A single turn carries every row of the set below to another of its rows. Some are shown first; where does it send the rows asked next?
k374: [-16  24 -16   6   5 -20  -5  -4 -10 -35 -10 -17   9 -19  10  11  -9  21
  -6  24 -21 -14  -8 -23   5]
k891: [-11  25 -12  20   0  -9  -8  -2 -26 -26  -9 -11  16 -19  12   5 -15   7
 -14  13  -9 -29   4 -30   6]
k407: [-34  -9   4  -7  28 -10  21 -14 -10  -9  -5  11  10  17  11 -12  -7  -4
  -6   1   1   8 -13   9 -42]
k967: [ -4  25 -12  14  24   6 -18   0  -8   4 -22  -8  14   6 -22 -26 -16 -14
 -12 -14  10   3   6 -14 -19]
k694: [  7   2  -5  -3 -31   7  21  16   0   5  19 -11  34  -9 -11  24   7   6
 -22   5  -8  -4   7  -6 -19]
k825: [-23 -14  -5  16   6 -11  42  -4  14  -3  -7 -24  -1 -17  26  -4  13  20
  -3  12  -4 -10 -16   7 -20]
k830: [ 14   2  -9 -12 -20  -7   7  10   5   1  17  -7  33 -31 -15  30  -3  13
  -8   8 -11   0   6 -18  -4]
k779: [  9   4  -8 -14 -28   9  19   9   8   2   6  -5  36 -16 -15  28   8  15
 -15   4 -13  -4   2 -10 -17]
k277: [ 12  -5  12  14  18  19   3 -18  -3  30   8  13  -4 -19 -18  -1   1 -12
   6 -15  16  13   3   1  11]
k666: [-12  -5   2  -1  32  -2  18 -20 -17 -31  -3  24   2   2  -4 -19  -6 -12
  -7   0  -7  19 -10  12 -29]
k38: [  3  -9  13  22  26   8  -2   0  -1   5  30  18  -3 -22 -32   0 -10  -5
  18  -4  15  10  -5   2   1]
k543: [ -9  40  -6  11   4  13 -18   6  -4  10 -10  -7   4  10 -16 -29 -15  10
  -3   0  12  -7   6 -18   4]
k520: [ -8  -9  12  19  38 -10  10 -18 -16  -7  -8  20  -4   5   4 -15   0  -9
   3  -2  -7  10 -18  18 -33]
k109: [-17 -13 -13   4  -3   1  28 -12  18  -1  -7 -17  -5 -21  23   4  19  37
  -3  10  -9 -15 -12  -5  -5]
k994: [-11  17  -8  10  -5 -19  -3 -11 -29 -33  -7  -7  15 -11  19  15 -12  23
  -5  27 -10 -19  -3 -16  -6]
k883: [ -2  27  -8   2  19  12  -4   6  -7  15 -22 -16   8  10 -29 -27 -27   7
 -12 -11  -3  12   5  -9  -7]
k240: [-22 -21   2  -6  39  -7   7   3 -26 -12  -3   6   7  -2 -11 -25  -3  -2
   6  -2   3  11  -7  15 -30]
k881: [  1  31  -8   7   8  19 -10   5 -11   9 -21  -6   4   5 -23 -14 -36  -2
 -21  -7   7   3   3 -23  -7]
k154: [ 14 -13  11  18  21  16  -2 -16   7  19  22  21 -22 -23  -8  -2 -14   4
  -3 -12   8  10   2  -7   6]
k555: [-20  18 -18  21  -1  -7   1  -6 -27 -28  -1  -3  10 -14  14  25 -12   6
 -16  24 -21 -19   5 -20   5]
k458: [ 19  -4   2  -1 -31   4  22  17  -3   7  10   2  25 -24 -13  31   8  -4
  -9   4  -1   6   3  -5  -6]
k485: [-13  37  -9  15  11  12  -2   2  -8  -4 -24  -9   5  16 -17 -19 -17  -5
 -19  -6  -1   9  11 -25   2]
k341: [ 10  -3  12  24   6  24  10  -5   7  29  23  22  -1 -25 -19   3 -11  -4
  -4 -12  -9   7   5   5   8]
k954: [-22 -15 -14  15  -9   4  29  -4  14  -3   1 -24  -9 -17  25  -4  22  26
  -8  11  -3 -13 -14   2   0]
k581: [ 14   8 -11  -4 -33   2   7  15   7  -2   5 -16  30 -22 -14  27  -3  13
 -10  15   5   2   8  -6 -17]
k894: [-10  18   6   7  30   3 -16  14 -14   6 -12 -19  -7  11 -25 -13 -17   6
   1  -4  20   9   4 -21  -3]
k180: [-16 -19  -5   4  -5  -3  31 -18  14  -1   4 -25   4 -31  22   8   8  30
   3  16   6  -9 -10   6  -4]
k913: [-10 -18  -1 -11  -1 -14  31  -7  16  -8   7 -20   0 -24  20   2  24  31
   0  13  -7  -1 -13  -1 -10]
k934: [-23 -24   3   4  26  -2  18 -12 -11 -15  -5  20  -5   1  18 -22   1  -6
 -17  -9 -12   8 -11  11 -33]
k743: [  1 -12   5  10   7  21  -5  -5   3  18  20  32  -9 -32  -8  16  -9 -11
   6   1   6  11   0  13   4]
k811: [-13  21 -16   9   0  -5  -2 -12 -15 -33  -6   4  13 -18  12  26  -7  16
 -12  22 -22 -23   3 -26  -1]
k557: [-20  -3   1   3  29   1  25 -16 -20 -19 -15  19  -7   1   9 -28 -13  -1
 -10   8  -9   3 -15  14 -33]
k195: [ 12 -14   8  14   6  23  23 -16   8  23  21  28 -11 -24 -14  -2 -12  -2
   0  -7  13  11  -2  -1  -1]

k830 -> k913
k407 -> k543
Now find these:
k485 -> k341
k811 -> k779
k581 -> k180
k520 -> k967
k557 -> k881
k894 -> k38
k555 -> k694
k891 -> k458
k666 -> k883

